Each scene shows the same named points in several views, each turned, perhaps mirrored, and shifted as a whole.
A view may leave some points out. In some views, one point has been moved. Which views, in the order they come, and which point in each? Write no view if no view has one.

-- scene 1 --
A:
  Q418 -1, 31, 8, 4, 39, -26, 7, -11, 21, 1, -20, 6
  Q429 15, 41, 4, -12, 35, -8, 14, -17, 25, -1, -9, 23
  Q69 -4, 25, 8, 4, 41, -23, 10, -9, 15, 5, -17, -2
  Q451 8, 30, 3, 0, 35, -24, 3, -9, 20, -3, -13, 3
  Q516 17, 40, 1, -15, 30, -5, 7, -16, 27, 6, -9, 21
  Q102 8, 23, 1, 0, 35, -25, 3, -5, 14, -6, -6, -8
  Q180 -7, 31, 3, -3, 41, -29, 8, -10, 21, -6, -12, 3
  Q686 16, 40, 3, -14, 33, -6, 14, -17, 24, 0, -7, 20
B:
  Q686 30, -36, 3, -1, -26, 4, -3, -35, -9, -9, 26, -36
  Q301 35, -39, 7, -8, -25, 7, -9, -38, -12, -7, 22, -33
  Q180 19, -24, -1, -10, -6, -4, 2, -37, 20, -5, 25, -37
  Q418 18, -27, 7, -12, -5, -5, -6, -35, 19, -5, 18, -31
  Q851 31, -44, 4, -6, -27, 11, -11, -32, -22, -17, 18, -26
  Q358 20, -24, 3, -7, -3, -6, -1, -33, 19, -7, 18, -30
  Q582 35, -38, 3, -7, -19, 6, -7, -37, -10, -11, 18, -30
  Q69 9, -26, 4, -11, -4, -4, -4, -29, 18, -11, 20, -29
  Q516 31, -39, 4, -9, -26, 8, -7, -37, -10, -8, 26, -37
  Q945 12, -23, -2, -7, 1, -6, 0, -30, 18, -13, 17, -26
C:
  Q451 -9, 17, 2, 7, 3, 30, 47, -16, -30, 24, 33, -14
  Q180 -12, 17, 8, 4, -7, 26, 46, -12, -38, 17, 33, -17
  Q358 -12, 13, 9, 5, -6, 33, 46, -16, -33, 21, 32, -14
  Q516 -3, 37, -6, 10, 15, 26, 33, -16, -17, 12, 46, -20
  Q301 -5, 34, -4, 9, 19, 27, 31, -16, -12, 14, 44, -19
  Q582 -4, 30, -3, 10, 20, 30, 38, -19, -14, 18, 41, -19
  Q69 -6, 16, 4, 7, -11, 40, 44, -18, -36, 22, 31, -10
  Q102 -6, 16, 0, 9, 4, 31, 60, -20, -39, 27, 30, -17
  Q429 -6, 33, 3, 6, 14, 30, 34, -17, -18, 8, 46, -24
  Q945 -7, 13, 6, 6, -6, 39, 52, -21, -38, 24, 29, -14
D:
  Q69 30, 44, -19, 61, -63, 18, -31, 19, 55, -77, 63, -11
  Q851 2, 39, -13, 86, -70, 23, -31, 40, 50, -86, 35, 13
  Q516 6, 31, -22, 78, -59, 23, -25, 35, 53, -81, 40, 8
  Q358 36, 37, -23, 61, -61, 20, -27, 21, 54, -78, 59, -5
  Q945 37, 43, -22, 61, -68, 23, -32, 18, 53, -77, 62, -7
  Q429 13, 31, -26, 80, -54, 20, -25, 35, 54, -86, 46, 11
  Q451 30, 35, -21, 63, -65, 24, -27, 25, 51, -75, 51, -3
  Q418 33, 37, -18, 60, -58, 15, -26, 22, 53, -75, 56, -8
  Q301 9, 31, -18, 80, -59, 20, -24, 38, 51, -82, 37, 9
  Q180 31, 33, -29, 58, -55, 23, -26, 20, 56, -75, 60, -6
  Q582 15, 33, -18, 78, -65, 23, -26, 36, 50, -82, 38, 9
  Q686 11, 33, -26, 80, -58, 24, -26, 34, 54, -86, 45, 10
E:
  Q418 -11, 28, 4, 23, 4, 20, 8, -5, -27, -28, -48, 8
  Q358 -10, 28, 7, 17, 4, 23, 9, -4, -33, -27, -52, 6
  Q301 -8, 31, -8, 15, 8, -3, 25, -6, -12, -31, -66, 25
  Q945 -5, 33, 8, 19, 8, 28, 6, -5, -36, -24, -56, 4
  Q429 -8, 31, -1, 5, 7, 1, 22, -8, -13, -30, -63, 22
  Q69 -5, 33, 4, 23, 8, 27, 4, -9, -28, -24, -51, 7
  Q582 -6, 31, -8, 16, 10, 1, 24, -3, -19, -30, -69, 22
  Q686 -5, 34, -2, 6, 7, 2, 23, -9, -13, -29, -66, 24
  Q851 -1, 37, -15, 17, 18, -2, 26, -6, -10, -29, -77, 27
F:
  Q451 3, -1, -37, 7, 22, 12, -43, 15, -20, -22, 0, -8
  Q945 11, -6, -45, 10, 21, 12, -49, 19, -24, -22, 8, -12
  Q582 -2, -4, -30, 2, 18, 14, -30, 5, -22, -12, -16, 6
  Q301 -9, -6, -28, 5, 16, 13, -25, 3, -21, -8, -14, 11
  Q851 -2, -8, -25, -1, 16, 21, -26, -1, -34, -3, -20, 14
  Q516 -10, -5, -29, 3, 14, 16, -26, 7, -21, -7, -10, 11
  Q102 11, 1, -38, -2, 21, 16, -50, 22, -24, -25, 2, -11
  Q429 -5, -9, -36, 6, 11, 11, -25, 9, -16, -7, -10, 10
  Q358 5, -5, -44, 14, 21, 7, -45, 18, -17, -22, 6, -11
  Q686 -4, -8, -34, 3, 11, 14, -27, 10, -18, -7, -9, 11
Moved in: no view

-- scene 2 --
A:
  Q208 -35, -15, 31
  Q266 -57, -11, 47
  Q229 -44, -26, 32
  Q501 -26, -42, 67
  Q645 -37, -20, 28
  Q881 -48, -54, 55
  Q356 -37, -42, 61
  Q726 -39, -66, 54
  Q279 -19, -45, 67
B:
  Q266 -16, 4, -5
  Q501 -39, -12, 34
  Q208 -44, 11, -5
  Q356 -34, -15, 24
  Q726 -47, -39, 24
  Q229 -42, -1, -6
  Q645 -46, 6, -6
  Q881 -34, -29, 17
C:
  Q645 -72, 71, -64
  Q881 -46, 65, -31
  Q279 -52, 35, -39
  Q208 -73, 67, -70
  Q229 -67, 74, -60
  Q726 -52, 59, -16
D:
  Q881 9, -3, -26
  Q208 12, -29, 11
  Q726 22, -1, -37
  Q645 11, -31, 5
  Q356 13, 3, -12
  Q279 28, 13, -9
  Q501 21, 11, -9
  Q229 8, -29, 0
E:
  Q208 30, 3, -20
  Q279 4, -39, -15
  Q356 4, -25, -5
  Q881 8, -24, 12
  Q645 32, 1, -13
  Q266 6, 15, -9
F:
  Q356 -74, 36, 41
  Q208 -89, 11, 68
  Q726 -68, 25, 17
  Q266 -68, 24, 77
  Q279 -90, 45, 31
  Q501 -84, 44, 35
  Q229 -80, 10, 62
  Q645 -87, 9, 65
G:
  Q266 -56, 62, 44
  Q881 -27, 36, 21
  Q645 -30, 65, 53
  Q279 -17, 60, 6
  Q356 -28, 52, 17
  Q229 -33, 59, 50
  Q726 -12, 30, 15
  Q208 -31, 70, 51
Moved in: no view
